In the data rows, the value 128 means zero.
Each row in the table below has a label, given by one hidden rule.
[183 122  48 126  57  81 171 181] 1
[ 88  57 117 125 113  89 209 110] 5
[120 164 233 121 255 149  70  40] 4
[102  70  97 119  95 138  89 142] 3
[175 113  83 113 157 120  53 172] 4
[ 85 138 128 124 112 172 147 123] 1
[135 146 151 137 159 102  76 118] 4
[144 149 132 129 112 153 113 105] 6
[128 170 176 137 137 168 113 118] 2
[145 138 137 139 138 157 125 119] 4
[117 143 143 132 184 118 127 111] 4
[135 130 113 125 122  98 140 124] 1
[131 152 140 146 147 148 114 122] 2
[154 143 145 133 157 121  89 148] 4
[118 100  92 125 123  99 144 132] 5
[131 163  99 120 120 130 135 144] 6
[149 126 140 132 112 138 158 120] 1
[ 88 137 151 133 137 109 131 101] 4
[122 123  52 120 143 124  98  41] 4
[146 142 131 120 108 162 143 102] 1
[114 135 161 140 118 152  90 124] 2
[139 114  77 115 117 104 138 138] 5
[ 97 100 118 145  96 167 170  84] 1
[135 157 116 135 150 123  98 133] 2
[136 169 165 134 111 151 155 142] 6
[ 69  98 142 136 140 123 162 138] 5
[118 121 111 115  80 167 194 139] 1
[ 82 154 255 118 255 189  19   3] 4
[156 128 130 130 114 128 144 132] 1
[146 133 126 135 129 132 122 113] 2
[149 179 137 126 125 138 124 161] 2
[109 126 104 145 132  94 155 144] 5
[155 127 134 130  82 152 155 163] 1
[132 106 125 131 132 151 127 124] 3
[130 172 161 143 163 187  75  84] 2
[145 145 155 131 158 135 104 158] 4
[153 156 124 126 120 113 123 124] 6
[126 111 121 119 136 115 136 165] 3
[ 99  93  74 119 133 145 138 141] 5
[120  98  50 113  79 115 198 208] 1
[166 112 115 108 148  57 115 165] 3
[149 122 109 128 144  91 146 171] 5
[170 116  88 117 132  94 147 199] 5
[136 162 162 137 167  80 112 138] 4
[181 141 167 139 130 120 164 127] 1
[127 182 159 138 106 150 148 117] 6
[120 130 119 131 107 143 145 117] 1
[ 93 107 135 111 106 121 171 133] 1
[ 80  94 135 126 139  99 150 136] 5
[158 114 128 131 109 138 140  96] 1
[131 137 139 134 130 101 165 134] 1
[147 137 161 122 186 142  56 160] 4
[130 134 151 131  88 164 149 165] 1
[119 113 103 117 126 144 111 136] 4
[144 171 160 130 188 131  68 121] 4
[146 126 131 132 139 118 108 115] 4
[105  96 111 129 103 109 159 146] 5
[182 129  57 126 111 104 130 143] 1
[147 128  69 127 119 112 124 123] 6
[170 163  89 130  97 125 126 175] 6
[137 191 164 148 185 136  86 107] 2
[119 103 149 121 127 105  92 142] 4
[179 123  92 114 122  90 130 159] 1
[143 150 163 128 183 108  87 178] 4
[146 118  88 128  93  95 139 123] 1
[123 163 147 126 138 116 105 121] 2
[136 128 119 125 152 130 113  96] 4
[120 103 133 118 117 128 147 102] 5
[153  99  96 132 132 127 112 123] 3
[134 161 153 134 119 156 138 144] 6
[181 121  34 109  71  88 225 248] 1
[144 125 127 121 179 130 132 146] 3
[124 113 133 132 146 148  98  75] 4
[ 59   0  64 116  92 136 138  66] 5
[ 52  79 149 143 136 103  86  54] 3
[149 123 146 117 125 135 126 136] 5
[132 128 119 135 142 138 109 132] 4
[147 150 156 139 163 141  85 117] 4
[136 161 153 143 128 170 107 140] 2
[126 138 141 135  96 163 155 111] 1
[150 150 166 128 130 164 113 121] 2
[119  82  77 117 109  49 127 163] 5
[ 25  19 202 102 255  54  42 131] 3
[103 145 132 132 131 169 135 119] 6
[151 129 127 119 109 145 128 111] 6
[127 160 132 123  86 178 125  87] 6
[133 137 116 134 134 106  88 157] 2
[ 79  75 104 125  90 117 130  77] 5
[134 149 139 122 152 167 157 131] 5
[117  94 114 112 163  98 146 107] 3
[148 134 128 129 102 130 136 135] 1
[122 122  98 126 110 163 146 108] 1
[116 140 156 134 132 142 117 129] 2
[105 146 121 137 151 176  79  99] 4
[148 155 142 131 185 151  78 148] 4
[144 121 133 134 116 150 137 165] 1
[145 153 141 130 128 112 132 118] 6
[158 141 141 127 100 111 152 139] 1
[114 170 151 135 117 182  94 102] 2
[125 128 143 134 139 144 142 116] 5
[159 123 111 129 121  99 156 156] 1
[153 200 186 153 163 163 129 130] 2
[169 142  92 120 136  87 105 158] 2
[139 146 162 134 145 151 160 202] 1
[100  93 160 123 164  64 110 175] 3
[160 105 117 132 119  97 115 133] 3
[115 161 146 132 130 181 123 130] 2
[138 101 121 115 102 106 121 105] 5
[141 134 122 122  94 149 178 146] 1
[137 144 122 113  95 152 134 132] 6
[ 49  31 119 109 185  72  93 117] 3
[113 120 132 123  84 141 146 129] 1
[ 93 138 132 143 113 176 135  99] 6
[164 146 111 140  79 243 132 101] 6
[131 128 162 145 143 106 137 121] 3
[ 93 130 201 157 165 126 113 106] 4
[142 134 132 132 138 132 135  82] 3
[122 129 121 120 116 122 104  80] 2
[157 175 108 116 110 150 111 121] 6
[162 138 145 118 116 160 135 147] 6
[141 162 111 124 136 153 122 134] 2
[140 116 136 141  87 123 132 119] 1
[124 143 164 130 138 140  99 150] 2
[122 159 149 125 188  57 116 153] 4
[105  63 122 114 116 126 109 110] 3
[132 122 100 112 147 137  91 121] 4
[135 146 116 149 132 142 134 124] 6
[130 107  52 110  85  42 180 229] 1
[120 169 128 134 105 125 136  95] 6
[150 149 155 135 173 128  81 140] 4
[145 144 148 145 106 128 113 144] 6
[150 175 143 133 128 141 156 129] 6
[126 172 158 140 126 120 117 122] 2
[134 207 198 141 179 235  83  37] 2
[128 133 103 132 103  81 149 154] 1
[108 138 100 137 109 136 172 138] 1
[160 181 169 121 106  90 134 182] 6
[159 131 120 124 148 137 152 178] 5
[127 144 170 141 155 143  88 179] 4
[123 136 134 131 119 146 172 123] 1
[111 124 134 138 152 123 132  92] 3
[163 154 158 135  98 139 112 127] 6
[116 138 134 140 105 142 123  75] 6
[169  92 127 117 165  78  52 123] 4
[148 141  99 125  96 159 131 114] 6
[129  83 117 112 178 129  86 126] 3
[138 151 133 135 108 126 147 142] 6
[128 120 128 119 146  96 122 154] 3
[141 153 126 134 149 129 120 140] 2
[122 128 150 133 110 125 162 136] 1
[118 155 145 131 123 153 125 111] 6
[107 103 137 119  79 117 171 106] 1
[131 120 138 136 108 111 143 144] 1
[116 112  95 127 121  60 125 107] 5
[ 36  55  70 110 163 119 110 114] 3
[105 102 152 131 100 117 147 174] 1
[132 133 155 133 169 151 127 114] 4
[157 179 160 120 167 150 115 114] 2
[151 137 146 134 179 128  79 132] 4
[123 116 136 141 132 112 109 133] 4
[136 126 168 136  92 145 198 147] 1
[151  94 138 114 113 131 157 157] 5
[125 144 106 121  78 171 160 134] 1
[125 123 114 129 127 161 141 101] 5
[127 116 129 132 117 145 126 139] 5
[157 140 144 133 126 155 137 151] 6
[152 110 132 133 118 159 144 106] 5
[ 95 170 112 148 159 144  94  91] 2
[126 130 107 120 130 173 170 131] 5
[143 144 121 137 133 152 126 136] 2
[109 146 119 130 122 140 156 113] 1
[ 61  46  90 111 156 117 101  97] 3
[112 111  99 124 118 113 164 132] 5
[135  87  99 120 153  84  77 130] 4
[127 111 165 126 112 119 122 125] 5
[152 125 124 127 112 147 134 115] 1
[134 138 143 144 151 103 138 133] 3
[128 142 171 134 139 103 120 116] 2
[157 113 122 122 126 126 125 151] 3
[101 113 141 125 122 143 145 137] 5
[106 119 126 122 108 113 158 103] 1
[106 108 132 135 107 132 197 115] 1
[110 138 134 126  83 148 136 133] 6
[127 162 166 147 157 162 141 107] 2
[197 143  81 126  86  84 118 126] 6
[ 53  73 191  98 185  69 139  82] 3
[169 180 183 133 183  89 108 144] 4
[127 141 124 125 135 142 143 112] 1
[101 123 112 121  94 147 152  90] 1
[ 96 120 151 138  94 108 161  91] 1
[132 116  99 114 106  99  51 106] 2
[111 139 148 134 102 133 114  76] 6
[143 119 120 124 106 174 119  94] 1
[167 139 132 130 136 172 122 115] 2
[165  94 102 113 151 107  59  99] 4
[144 144 122 131 120  75  93 139] 2
[122 145 110 132 156 144 115 129] 4
[ 35  23  85 114 115 140 124  88] 5
[100 179 142 130 109 174 137 127] 6
[139 197 194 130 211 135  58  88] 4
[137 169 107 129 159 115 133 161] 2
[101 222 252 131 219 125  87  87] 4
[111 129 103 134  75 183 136  96] 1
[101  54 106 101 134  65 141 168] 5
[125 153 168 128 116 154 127 143] 6
[133 105 115 134 121 255  17  62] 4
[128 127 122 124 143 136 148 170] 5
[141 123 110 121 128 132 146 122] 5
[159 143 121 124 112 150 136 154] 6
[104 137 121 117 149 141 137 133] 3
[140  92  48 110  69  97 195 209] 1
[176 140 136 141 170  96  97 160] 4
[104 143 112 123 127 148 148 130] 1
[118 135 139 130 120 108 143 154] 1
[134 169 131 138 137 132  92 137] 2
[117 129 139 115  91 165 176 132] 1
[136 111 103 130 103 135 121 122] 1
[130 152 143 129 136 145 129 110] 2
[154 139 132 126 112 108 154 139] 1
[132 137 145 137 127  95 140 121] 1
[123 137 134 127 131 150 140 123] 1
[ 92  77 125 131 109 120 166  83] 5
[127 141 147 132 153 159 114 119] 4
[118 140 125 132 114 152 124 140] 6
[144 166 131 131 138 149 152 136] 6
[131 132 137 139 150 100 151 136] 3
[116 124 124 126  96 133 166 158] 1
[120 130  52 124 100 123 107 117] 6
[169 132 127 129 149 167 141 131] 3
[161 169 150 126 179 132  57 163] 4
[155 127 135 132 133 116 103 142] 4
[120  92 117 139  88  88 145 134] 1
[133 169 107 131 146 128 134 146] 2
[111 134 149 113 146 102 155 174] 5
[137 139 138 142 109  80 140 138] 1
[149 169 121 147 117 174  97  93] 2
[169 146  93 126 128 158 127 123] 2
[186  97  63 124 100  81 116 186] 5
[143 111 151 129 141 101 127 146] 3
[114  76  59 106 114  60 107 208] 3
The hidden rule looks at only part of the columns. Which column or columns, counting from 0, in order?
1 4 6
Here are more rows. What is the label of each one?
[146 166 137 133 106 160 158 122] -> 6
[ 84 136 191 117 112 110 130 130] -> 6
[146 143 120 130 151 125 124 125] -> 4
[119  56 107 115  92  78 116 152] -> 5
[133 172 139 136 166 126 109 133] -> 2
[139 147 144 134 140 160 129 115] -> 2
[ 68 105 121 117 114  91 156 165] -> 5
[164 117 105 123  90 157 130 114] -> 1
[133 114 106 133  71 101 163 122] -> 1
[106  68  82 124 126 104 133 141] -> 5
[136 154 135 147 112 122  86 101] -> 2
[122 116 126 117 110 127 148 119] -> 1
[ 77  70 157 108 150 122 138 117] -> 3
[118 169 134 144 119 120 146 111] -> 6
[146 168 161 132 146 131  94 146] -> 2
[127 165 161 147 155 110 131 122] -> 2
[113 143 123 132 112 167 104 111] -> 2
[157 143  98 115 117 130 126 182] -> 6
[129 153 126 139 143 133 122 126] -> 2
[128 127 125 129 104  78 100  97] -> 2
[183 141  73 117  94  99 140 229] -> 6
[114 100 105 121 135  68 116 145] -> 3
[100 122 163 148 131 115 127 127] -> 3
[126 102 109 129  69 135 173  98] -> 1
[ 73  38  60 106 100 168 111  84] -> 5
[101 175 144 144  83 153 112  93] -> 6
[ 88  66 144 138  98 124 121 103] -> 5
[137 110 121 119 120 121  71 106] -> 4
[ 97 138 136 134 115 111 184 158] -> 1
[117  95 185 118 123  43 130 139] -> 5
[158 117 111 127  90 124 140 119] -> 1
[146 120 107 130 104 135 167 125] -> 1
[152 139 157 128 168 127 144 125] -> 3
[133 160 164 117 159 145  93 115] -> 4
[ 52  50 113 111 103 212 159  95] -> 5
[ 98 118 139 140 158  42  78 108] -> 4
[137 136 133 126 149 147 118 131] -> 4
[115 126 135 127 142 140  76 131] -> 4
[183 134   6 125  53  38 236 215] -> 1
[ 92 117  99 133 108 126 207  95] -> 1
[ 80  87 137 135 124  78 159 150] -> 5
[157 132  82 133 148 154 106 155] -> 4
[105 108  97 129 141 136 172 104] -> 5
[ 61  25 111 126 123 115 144 112] -> 5
[ 96  82 140 107 173 100  69 131] -> 4
[129 119 105 122  94 119 143 143] -> 1
[ 96 143 147 130 130 115 156 113] -> 1
[139 148 173 143 166 146  95 140] -> 4
[ 53  77 147 131  90 118 149  55] -> 5
[114  86 107 108  94 134 192 130] -> 5
A new table starts here. Its rows get labels from a new hidden rule, each label after its row.
[160 154 102  96 155 108 150 104] C
[132  58 128  99 142  85 163 124] E
[ 85  61 151 177  99  97  76 109] C
[153 145 133  77 181  95 157  65] C
[173 201 117  93 169 165 170  97] C
[163 200 127  96 173 167 168  99] C
[146 145 116 148 139 168 116 118] C
[ 82  54 148 181 101  93  75 111] C
[115 128 162 149 118 161 160 186] C
[120 137 159 151 118 159 161 184] C
[ 84 124 185 164  85 129 130 133] C
[219 170  80  79 147 123 175 112] C
[ 99 145 161 139 166 214 163 162] D
[117 106 111 139 115 101 111 126] E
[130 153 123  97 140 140 152 121] D
[ 92 133 181 160  81 127 128 139] C
[ 64 134 181 150 136 186 146 188] C
[126 126  67 122 180 108 105  96] D
[119 108  84 160 148  81  66 101] E
[123 168 116  91  88 133 131 167] D
[135 103 135 130 139  95 116 117] D
[138 110 137 139  84 125 142 127] D
[147 148 116 146 127 177 121 117] C
[ 86  64 149 181  99  92  78 112] C
[124 126 114 128 126 120  94 121] D
[107  90 131  96 162  84 151  87] E
[167 145 160  73  73 152 173 184] C
[208 182  89 108 111  88 154 115] C
[207 162  77  80 149 121 170 107] C
[134 112  78 156 135  92  71  97] E
[147 166  80 112 158 137 122 134] C
[ 98 139  93 114 156 102 102 105] D
[163 123 126 108 124 120 154 116] D
[105 101 162 139  84 101 135 128] D
[128 111  82 161 144  78  68 105] E
[140 160  75 119 165 133 120 133] D
[228 173  83  80 143 135 173 117] C
[156 123  94  83 155 105 143  86] C
[153 138 151 162  50 162 110 166] C
[ 99 160  61  92 178 122  96 125] C
[ 63 139 184 153 139 187 143 184] C
[112 116  46  86 187 111  97  80] D
[156 122 123 105 128 113 148 116] D
[139 156  78 114 163 141 126 132] D
[166 113 176 110 127 126 181 152] C
[142 100 154 173 110 157 108 151] C
[ 95 112 136 148 107 128  77 108] D
[138  68 125 157 137 115 109 101] D
[110 130 161 145 113 164 162 185] C
[217 163  72  77 146 125 171 112] C
[137 102 143 128 134  99 115 112] D
[106 106 165 189 137 160 109 136] C
[121 131 161 154 113 169 162 182] C
[ 77 118 179 158  86 122 131 124] C
[ 82 123 181 163  90 122 130 140] C
[212 179  90 109 110  97 154 119] C
[116 172 155 114 119 133 177 183] C
[148 139 156 162  58 167 108 167] C
[107 109 165 187 138 163 111 141] C
[186 154  84 110 149 124 149 120] D
[185 139 143  88 114 154 204 194] E
[166 113 165 104 122 123 178 149] C
[133 102 142 131 142  94 119 120] D
[207 175  80 108 115  93 154 123] C
[100 139  98 110 146 115 108 102] D
[145 164  81 118 160 140 118 136] C
[150 124  88  79 148 112 148  88] D
[134  66 128 161 145 107 109 104] D
[125 168 116  94  92 135 132 161] D
[127 135 125 166 127 146 110 119] D
[139 110 144 138  80 124 143 123] D
[108 119 161 127  91 115 132 135] D
[135 103 137 127 139  93 116 116] D
[130  99 140 133 144  95 116 121] D
[165 139 155  74  76 154 172 185] C
[147 138 160 162  50 169 110 169] C
[112 123  52  80 182 111  97  80] D
[117 161 114  88  82 139 135 153] D
[142 142 128 156 148 161 115 120] C
[149 134 152 158  49 169 111 171] C
[135 157 130 104 141 144 146 132] C
[114 129 160 150 114 161 160 185] C
[104  91 159 202 137 164 110 150] C
[121 116 108 124 122 124  97 126] E
[126 128 114 131 124 119 101 124] D
[177 199 118  90 168 173 169  94] C
[148 123  86 141 170  97 103  85] D
[152 143 129  81 174 107 165  61] C
[144 155 123 151 152 163 113 125] B
[105 113 132 149 112 126  78 115] D
[119 165 111  92  90 133 134 165] D
[182 146 145  91 113 152 199 194] D
[125 111  75 159 143  82  68  99] E
[ 98 131  96 112 146 102 107  99] D
[102 105 163 146  88  99 135 130] D
[111 121 137 147  99 137  77 110] C
[ 88 151  60  89 174 120  97 116] D
[ 79  55 145 176  97  92  76 112] C
[ 95 103 135 157 117 146  84 117] D
[104  84 122  99 167  80 150  90] E
[111  96 163 203 132 166 108 152] C
[121 107  82 154 142  83  69  97] E
[117 153 150 141 146 163 117 125] B
[125 121  69 123 183 106 107 100] D
[109 109 164 188 132 161 105 149] C
[ 93 125  97 109 148 106 107  99] D
[130 112  83 153 136  92  67  90] D
[ 87 124 182 163  87 126 133 139] C
[153 124 127 103 125 119 152 117] D
[108 168 156 115 124 139 184 177] E
[110 130 160 149 118 161 162 177] C
[ 98 157  56  86 176 123  94 120] C
[126 164 116  93  77 149 135 164] D
[147 119 127 106 135 109 146 113] D
[ 91 113 161 132  94 109 132 134] D
[141 167 100  85 163 159 162 100] C
[185 149 142  83 121 155 202 197] D
[137 164 100  90 172 152 160 103] C
[ 85 124 188 164  89 120 126 137] C
[216 183  80 110 118  93 156 123] C
[126 163 100  89 175 148 159 100] C
[117 159 146 143 147 162 119 127] B
[ 90  78 150 161  94  97  68 130] C
[165 139 160  77  78 145 170 191] C
[114  93 163 202 132 168 109 153] C
[124 134 124 165 133 136  99 127] C
[175 115 172 113 125 125 183 152] C
[ 79 119 182 165  92 122 129 144] C
[128 109  83 160 143  89  67  96] E
[113 110 119 138 114 105 112 127] E
[101 145 157 134 171 211 164 149] D
[136 165  95  87 169 155 159  98] C
[134 108 147 148  91 120 137 130] D
[132 159 154 105 103 151 154 155] C
[112  82 123 101 169  87 150  89] E
[146 142 128  73 166 106 162  62] C
[124 163 160 150 147 172 118 135] A
[141 147 125 147 142 169 114 124] C
[138 129 154 160  52 169 109 166] C
[ 60 141 178 153 135 184 146 188] C
[102 100 129 162 116 146  86 122] D
[104 107 169 142  85 106 131 135] D
[165 141 127  88 170 149 184 102] C
[ 89 156  59  83 173 114  99 117] D
[126  55 129  98 142  84 167 121] E
[104 165 153 109 119 131 177 186] E
[102  66 119 158 109  86  84 112] D
[ 91  80 150 163 101 101  71 129] C
[ 94 103 166 139  88  99 134 125] D
[ 92  83 148 158  92  93  68 125] D
[193 156  77 110 143 130 152 124] D
[148 118  80 134 169 102  99  84] D
[126  58 141  95 134  86 170 123] E
[121 148 131 156  61 128  91 162] C
[115 150 131 157  72 118  92 170] C
[ 57 137 178 147 130 186 146 179] C
[111 106 127 139 136 123  99 127] D
[137 131 161 167  62 161 108 171] C
[ 99 112 133 152 112 127  74 115] D
[119 114 160 190 128 169 108 144] C
[108  83 134 109 170  88 145  93] E
[173 109 161 108 127 120 178 156] D
[214 164  82  83 147 120 175 108] C
[140 101 140 129 135  97 120 110] D
[125 170 117  92  86 139 133 162] D
[114 124 156 148 116 155 160 182] D
[213 177  87 114 111  96 158 121] C
[157 123 130 108 121 127 149 113] D
[ 82 123 182 161  88 124 132 129] C
[ 50 134 147 158 129 135  73 108] C
[113 125 155 146 122 156 163 179] D
[133 173 117  85  75 144 134 157] D
[ 94 114 168 133  94 121 131 142] D
[141 148 121 154 149 160 114 127] C
[168 145 159  76  76 149 170 187] C
[135 166 105  87 169 149 158  98] C
[120 157 149 149 143 166 122 135] C
[145 122  85 139 166 101 101  87] D
[147 140 128  79 178 104 162  62] C
[136 104 139 128 139  96 118 111] D
[114 171 156 109 117 138 181 183] D
[135 136 127 166 128 144 105 121] C
[125 125  50  82 179 115  99  81] D
[100 134 156 160 135 137 127 156] D
[145 141 124  78 177 102 166  62] C
[213 159  69  78 147 120 174 109] C
[134  67 121 162 145 112 110 101] D
[125 151  86  73 128  82 116  86] C
[100 115 133 145 106 130  79 115] D
[134 153 119  99 135 151 156 129] D
[ 58 136 144 152 122 143  77 101] C
[146 115  84 139 175  93  99  90] D
[121 131 133 120 108 131 137 153] D
Here are more rows. What is the label of each one?
[ 88 124 171 158  85 127 135 133]: C
[128 102 147 135 139  94 119 115]: D
[115 152 149 142 149 166 118 136]: B
[152 137 158  73  82 137 168 185]: C
[129  54 141  98 135  90 167 128]: E
[113 159 153 151 150 162 118 133]: B
[114 168 159 109 118 136 182 175]: D
[147 141 123  73 175 104 166  59]: C
[166 120 126 107 130 113 148 116]: D
[132  63 148 101 137  88 163 123]: E
[102  97 130 159 117 139  83 119]: D
[111  78 131 102 164  88 156  93]: E
[189 153  73 105 150 127 147 127]: D
[ 64 141 181 148 132 195 147 186]: C
[ 88  83 141 164 100  92  69 127]: D
[141 115  80 154 132  94  74  95]: E
[103 127 139 160  86 146 108 141]: C
[104  73 119 154 107  89  79 118]: D
[112 123 110 129 132 121  96 128]: E
[107  71 125 159 105  92  81 113]: D
[112  88 154 199 135 171 108 155]: C
[127  67 118 157 139 111 112 107]: D
[109 124 151 152 125 146 110 117]: C
[163 159 100 106 158 109 148 113]: C
[137 159 156 105  94 151 156 158]: C
[111  92 168 203 129 169 106 154]: C
[100 108 168 144  86 103 137 130]: D
[120 139 133 153  96 156 109 175]: C
[132 151 132  98 135 146 150 128]: D
[158 149 130  87 175 130 181  98]: C
[167 156 159 179  75 175 118 179]: C
[139 105 136 142  78 119 143 133]: D
[134 156  79 114 157 141 119 131]: D
[101 146 160 135 171 206 161 160]: C
[ 99 142 158 131 171 200 164 153]: D
[151 115  78 133 169  98  97  84]: D
[134  99 142 143  82 119 140 125]: D
[129  61 114 162 148 109 109 103]: D
[101 103 161 189 142 162 110 147]: C
[144 102 147 175 108 161 107 149]: C
[128 102 137 131 142  95 117 113]: D
[133 151  87  87 123  86 121  85]: C
[147 119  80 135 173  98  94  98]: D
[164 144 123  86 170 145 183 102]: C
[ 92  80 145 160 102  92  69 129]: D
[115 128 135 113  99 134 140 152]: D
[208 176  88 109 114  99 153 123]: C
[117 126 119 129 127 127  93 130]: C
[168 197 117  92 169 166 170  94]: C
[ 90 148  58  88 185 116  95 119]: D
[126 167 110  86  85 143 136 157]: D
[103 124 136 157  93 145 108 144]: C
[ 93 156  61  92 180 120  97 121]: C
[144 108 142 134 140  99 115 127]: C
[ 90 117 141 149 113 126  76 113]: C
[ 92  78 152 167 102  96  68 130]: C
[125 148  81  80 131  83 120  84]: C
[129 151  92  81 126  87 119  79]: C
[167 108 166 106 130 115 175 159]: C
[136 166  98  84 166 158 159 105]: C
A new table starts here. Its rows get labels from a new hidden rule, each label after its row.
[122 131 152 106 179 130 125 146] e
[109  80 150 170 101 146  95 140] d
[126 110 121 154  93 182 166  71] d
[149 181 132 105 139  58  92 121] d
[ 90 147 136 126  76 102 127  68] e
[105 102 153 121 121 181 113 113] e
[131 127 110 148 115 147 104 106] d
[151 148 106 105 127 117 141 132] d
[ 51 158 255  94 129  50 120 237] d
[116 152 129 118 131 159 104 148] d
[134 142 112 113 131 139 106 144] e
[ 77  62 201 154 105 126 185 204] d
[139 135 106 113 144 167 103 124] d
[104 138 169 143  73 106 118  73] e
[147 168 114 134 122 123 103 106] d
[107 170 122 141 156 138  99 134] d
[114  82 162 133 119 145 130 131] d
[100 158 135 114  95  78 135  66] e
[144 104 136 119 119 153 126 118] e
[164 151 107 122 122 113 142 122] d
[128 141 149 115 112 160 129 109] e
[123 153 105  94 149 136 121 113] d
[119 154 109  94  85  94 140  79] d
[103 124 128 122 126 146 116 126] d
[145 143  75 133 132 103 164 143] e
[110 104 115 158 121 177 149  73] d
[146 162  95 105 101 103 135  86] d
[129  98 153 125 120 156 120 132] e
[125 183  74 117 107  85 123  79] d
[162 134  56 139 171 114 161 155] e
[107  37 195 160 122 103 203 198] d
[146 131  98 123 165 100 190 143] e
[ 67  60 241 132 121 112 163 212] d
[141 186 102  63 138  81 111 128] d
[108 179 102 123 104  89 130  73] d
[116 113 129 103 109 134  88 121] d
[106 122 159 110  82  96 129  66] e
[145  40 120 205 136  99 205 223] e
[121 173 135 115 163  95 130 138] e
[ 92 126 136 130 150 163 112 127] d
[145 174 159  92 172 115 110 130] e
[127 116 128 143 130 136 110 138] e
[148  53 141 187 138  78 203 188] e
[126 152 133  82 163  83 118 145] e
[109 143 120 119 134 164 106 133] d
[ 99 147 141 107 153 177 131 112] e
[137 119 132 136 100 168 119 114] d
[125 146 119 133 102 106 116  50] d
[120 114 161 142 110 166  99 115] e
[132 136 105 104 120  99 156 134] d
[143 152 125 130  84  86 127  69] d
[129 126  81 149 152 145 125 125] d
[117 138 121 122 150 159  99 138] d
[127 121 147 134 118 142 112 113] e
[143 144 126 114 172 117 109 140] e
[135 147 110 130 136 104 119 116] d
[158  65 103 165  95  92 201 156] e
[132 107  64 154 148 104 202 157] e
[156 126  88 128 143 147 144 150] e
[151 159 162 122  65  95 128  64] e
[112 141 187 161 114 167  86 128] d
[151 136 142 128 141 170 122 118] e
[157  25 149 164 131  80 195 192] e
[123 131  97 127 151 121 115 108] d
[138 102 119 119 128 130 170 139] e
[125 134 159 130 128 175  89  89] e
[175  27 133 151 147  65 200 196] e
[110 106 119 134 145 150 156 143] d
[139 147  93 137 155 151 126 132] d
[118 140 101 130  89 165 104 131] d
[130 128 124 122 151 139 113 129] d
[126 133 114 104 155 129 135 140] e
[144  97 120 134 107 136  98 124] d
[186 130 103 149 124 124 135 150] e
[177 130  79 129 114  96 153 150] e
[127 124 111 121  97 162  93 114] d
[104 119 167 136 107 156 105 120] e
[111 151 108 117  92 103 104  69] d
[108 115 152 143 136 140 123 132] d
[131 130 114 155 131 144  95  92] d
[114 101 128 122 113 153 122 131] d
[129 149 117 123 153 136  90 105] d
[119 133 126 125 139 165 114 107] d
[141 131  85 103 168 161 143 148] e
[120 160  94  91  95  77 106  99] d
Which label does each new row get?
[168 152 134  86 148 102 124 106]: d
[143 141 120 100 137  97 138 120]: d
[103 112 137 154 107 151 118 121]: d
[161  84 103 135 171  84 196 145]: e
[ 32 125 233 107 124 120 145 220]: d
[164  54  86 157 132  71 225 167]: e
[131 104 166 121 127 146 111 120]: e
[123 104 151 146 113 149 119 134]: e
[115 153 116 106 131 171  76 133]: d
[ 98 144 127 134 148 146 106 119]: d
[174 135 100 119 145 100 172 123]: d
[137 163 111 105 162  94 138 133]: d
[153 185  98  96  97  57 111  98]: d
[140 135  86 159 158 151 146 137]: e
[119 101 114 128 119 151 128 126]: d
[128 160 138 115 144  89 132 134]: e
[176 101  98 138 131  71 221 165]: e
[119 163 118  96 162 148  93 139]: d
The hidden rule looks at only part of the columns. Which column or columns, counting from 0, in order?
0 2 7
